One turn moves every row onto another: examples first, then more rows asked
nege: [ 1.73 -3.04 -1.30 -0.57 -1.80 -0.33 -1.47  1.20 -0.90  3.04 -3.12 -0.10
 -0.32 -1.40 -2.42  0.05]
bunur: [-1.24 -3.89 -0.90 -1.71 -2.33  0.58 -1.61  3.60  1.36  0.60  1.39  2.13
 -0.66  0.15 -2.25  0.49]
vego: [ 2.07 -3.22  0.31 -0.97 -2.19 -1.01 -1.94  1.06 -1.31  1.66 -2.67 -0.11
  0.72 -0.95 -1.85 -0.22]
Gul: [-0.95 -5.08  0.36 -2.82 -2.33  0.66 -1.43  2.57  0.75  0.27  1.22  3.18
 -0.41  0.17 -1.05  1.61]
Sofo: [-0.77  0.92 -0.86  0.23 -1.61  1.86 -2.07 -1.96  3.54 -0.42 -1.19  3.36
 -1.99 -0.01  0.10  1.71]
lozi: [ 1.97 -3.91  0.20 -0.49 -1.49 -0.71 -1.83  2.06  0.44  3.08 -2.72 -1.17
 -0.99 -0.22 -1.79  0.73]
saf: [-2.19 -0.02 -0.74 -1.79 -0.27 -0.23 -1.68 -1.49  1.40  1.22 -4.54  3.22
  1.20 -0.36  1.70  2.24]
Fale: [ 2.71 -3.42 -0.02 -3.96 -0.06  1.01  0.06 -0.42  1.09  1.37 -3.89  1.87
 -0.18  1.06  0.03  1.79]
pez: [ 3.06 -1.84  0.80 -3.77 -0.98  0.15 -0.38  0.89  1.63  1.67 -3.95  1.20
 -0.30  1.11  1.01  1.23]
nupes: [-2.46 -0.96 -0.70 -0.71 -3.22 -1.19 -3.04  0.08  1.18  1.41  1.79  0.47
 -3.22  1.02  0.64  1.89]
nobot: [-2.32 -1.06 -1.89 -2.32 -0.83 -1.20 -1.58 -0.91  2.35  1.65 -4.84  3.10
 -0.12 -0.42  1.62  3.03]
bofab: [-2.11 -0.74 -1.36 -1.95  0.08 -0.89 -1.83 -0.66  2.14  1.66 -5.09  2.57
  0.04 -0.60  1.72  2.88]
fot: [-0.34  0.03 -1.39 -1.09 -1.31  1.79 -1.73 -2.30  2.45 -0.02 -0.48  4.62
 -2.55 -0.09  0.62  2.95]
Kolo: [-0.79 -0.67 -1.37  0.63 -1.90  2.52 -1.19 -1.87  2.34 -1.31 -1.42  4.09
 -1.27  0.06 -0.80  2.57]
rifo: [-2.88 -1.61 -0.75 -0.07 -3.03 -1.03 -2.99  1.14  2.57  1.74  1.34  1.20
 -2.95  1.18 -0.01  2.61]
pim: [-2.15 -1.59 -0.61 -1.16 -3.44 -1.20 -2.80 -0.76  1.20  1.75  1.96  0.27
 -3.26  0.82  0.43  1.39]
Losi: [ 1.78 -3.14 -0.66 -0.51 -1.88 -0.54 -2.17  1.55 -0.81  2.52 -3.05 -0.68
 -0.30 -0.95 -2.47  0.14]
Bofa: [ 3.11 -1.65  1.57 -3.36 -1.67  1.63 -0.34 -0.57  0.48  1.83 -3.10  1.72
 -0.45  1.70  0.57  1.79]
Sifev: [-0.24 -4.06 -0.87 -2.40 -3.24  1.13 -1.94  1.66  0.93  0.94  1.44  2.61
 -1.23  0.56 -3.34  1.32]
Bapob: [-1.03 -0.39 -1.01 -0.49  0.38 -0.05 -1.81 -0.45  2.81  2.26 -5.15  2.69
 -0.67 -0.60  1.56  3.20]
Fak: [-2.56 -1.01 -0.83 -0.66 -3.63 -1.22 -2.34 -0.02  0.32  0.36  2.07  1.12
 -1.88  1.48  0.56  1.50]

Gul goes to Bofa
saf goes to Fak
pez goes to Sofo
Now find these:
rifo goes to lozi
Sifev goes to Fale
nupes goes to Losi
nege goes to nobot

One turn moves every row onto another: examples first, then more rows asked
nites: [-0.39  0.38  0.34  0.85 -0.57  4.03  1.82  1.34  0.22 -2.08  2.70 -0.32
  1.56  0.94]
Vof: [ 0.28 -2.18 -0.20 -1.56 -0.27  1.32  5.06  0.69 -0.69  0.95 -1.63 -2.95
  0.11  2.56]
tafa: [-0.13 -2.63 -0.62 -0.73 -1.43  1.32  2.17  0.87  2.60 -1.48  2.64  1.57
  0.23  2.04]
Votuv: [-0.96  1.92  0.25 -1.22  1.34  1.00  4.74  2.61 -1.18  1.44 -1.59 -0.58
  1.84  0.62]
kibe: [-0.96  0.65 -0.61 -0.46  0.73  0.00  4.53  3.21 -0.73  0.32 -3.24  0.29
  1.42  2.39]
rof: [ 1.11 -1.63 -1.66 -1.13 -1.38 -2.16  3.86  1.66  0.30 -3.06 -2.23 -1.85
 -0.23  0.59]
sogop: [-2.33 -1.12  0.95  0.07 -0.80  0.51  2.79  1.54 -2.39 -1.28  0.63  2.12
  2.44  1.70]
Tof: [ 0.72 -1.62 -3.05 -2.13 -0.38 -1.77  3.64  0.42  0.23 -1.69 -2.49  0.96
  0.21 -0.94]
ruf: [-3.04 -2.29 -0.46  0.38  2.62  2.41  3.75  0.07 -1.56  0.46 -0.27 -0.01
  1.63  0.38]
Nura: [-0.38 -2.68 -1.56 -0.64 -0.29  1.03  1.70  2.10  3.12 -3.87  0.68 -1.16
  0.46  0.75]
zez: [-0.96 -0.06 -2.88 -0.02  0.14  0.30  5.14  0.29 -1.37  0.44 -3.21 -0.67
  0.95 -0.72]
nomi: [-1.62 -1.39 -0.09 -0.86  0.84  0.20  1.85  1.28 -0.91 -1.02  3.66  2.47
  1.29 -0.35]
diz: [ 1.22 -2.03 -2.58 -2.43 -0.36 -1.10  3.82  0.76  0.20 -1.73 -2.48  1.12
  0.57 -1.46]
pabi: [-1.12 -1.43  1.63 -0.20 -1.55  0.45  3.95 -0.28 -2.34 -0.67  1.34  1.40
  0.32  2.26]
Viraz: [ 1.75  1.20 -0.85 -2.85  1.28  0.42  3.08 -0.44  1.06 -2.06 -1.22 -1.31
 -2.38  0.21]
peg: [-0.58 -3.40 -1.75 -0.17  0.47  1.35  3.07  0.47  2.63 -0.04  3.04  1.13
  0.67  0.25]
Dopi: [-2.51  0.03 -0.24 -1.07  1.96  1.79  3.45 -0.33 -2.26  1.29  2.38  0.27
  0.24 -0.24]
dop: [-2.75  0.45 -0.87 -1.07  1.80  1.62  3.35 -0.46 -2.27  1.06  2.23  0.00
  0.19  0.61]
kel: [ 2.34  1.35  1.01 -1.36  0.06  0.19  2.05  1.79  1.63 -3.53  1.08  0.62
 -0.50  0.77]
Nos: [-2.46 -0.45 -1.17  2.58  0.11  1.66  2.50  2.51  1.59 -2.13  1.67 -0.36
  1.91  0.24]
fava: [-0.24 -1.16 -0.99 -1.67 -0.06 -0.81  4.34 -1.33 -2.50 -0.47  1.85 -1.67
 -0.93 -1.42]
bar: [ 2.28  1.05  1.52 -0.76  0.17 -0.07  2.29  1.80  1.92 -3.23  0.90  0.68
 -0.76  0.00]
dof: [ 2.54 -2.14 -1.43 -0.11  0.93 -0.05  4.27  2.07  0.93 -0.83 -0.65 -0.60
 -0.96  3.69]
dutet: [-0.23 -0.31  1.81  0.36 -0.28  1.83  4.86  2.24 -1.62  1.30  0.59 -0.96
  1.74  2.38]
deti: [-0.44 -0.05 -2.94 -0.93 -2.49  1.10  2.34  0.41  0.89 -1.99 -0.46  2.84
  1.16 -0.33]
nebi: [-2.53 -1.08 -1.07 -0.64  1.04  1.76  4.09  2.74  2.21  0.87  0.05 -2.23
  2.51 -0.72]
luni: [ 0.35 -2.24 -0.70 -2.28 -0.06  1.75  4.85  0.90 -1.03  0.68 -1.69 -2.80
  0.40  2.67]
lol: [ 1.40 -1.58 -0.57 -0.53  2.74  1.30  1.91  0.97  0.79 -3.71  0.75 -2.85
 -0.63 -0.35]
doso: [-2.19 -0.89 -1.06  2.02  0.28  2.34  2.25  2.78  1.28 -2.56  1.54 -0.31
  2.30  0.09]
rager: [ 1.54  1.12 -2.40 -0.77  1.12 -0.56  1.81  2.56  1.50 -2.73  1.52  1.95
  0.15 -0.06]
kul: [-0.65  1.18  2.64 -0.94  2.01  1.84  1.60  1.40 -1.12 -3.00 -0.14  0.06
  0.47  1.08]
gol: [-0.39 -0.91  0.48 -3.38 -0.14  0.25  5.32 -0.31 -0.13  2.00 -1.01 -1.19
 -0.82  0.65]
nepep: [ 0.47  0.55 -2.15 -1.25 -0.14  1.12  4.37  0.20 -0.07 -1.28 -1.74 -3.72
 -0.03 -2.07]
gutos: [ 1.51 -2.02 -2.14 -1.02  2.54  0.05  2.47 -0.10  1.42 -2.80  0.72 -1.03
 -2.09 -0.19]
vabel: [ 0.09  2.32 -2.12 -2.71 -0.57  1.02  3.10  0.77  0.05 -1.33 -1.40 -1.61
  0.41 -2.32]

diz goes to luni
Tof goes to Vof
kul goes to deti
Now find these:
Votuv goes to sogop
rof goes to gol
vabel goes to kibe
zez goes to dutet

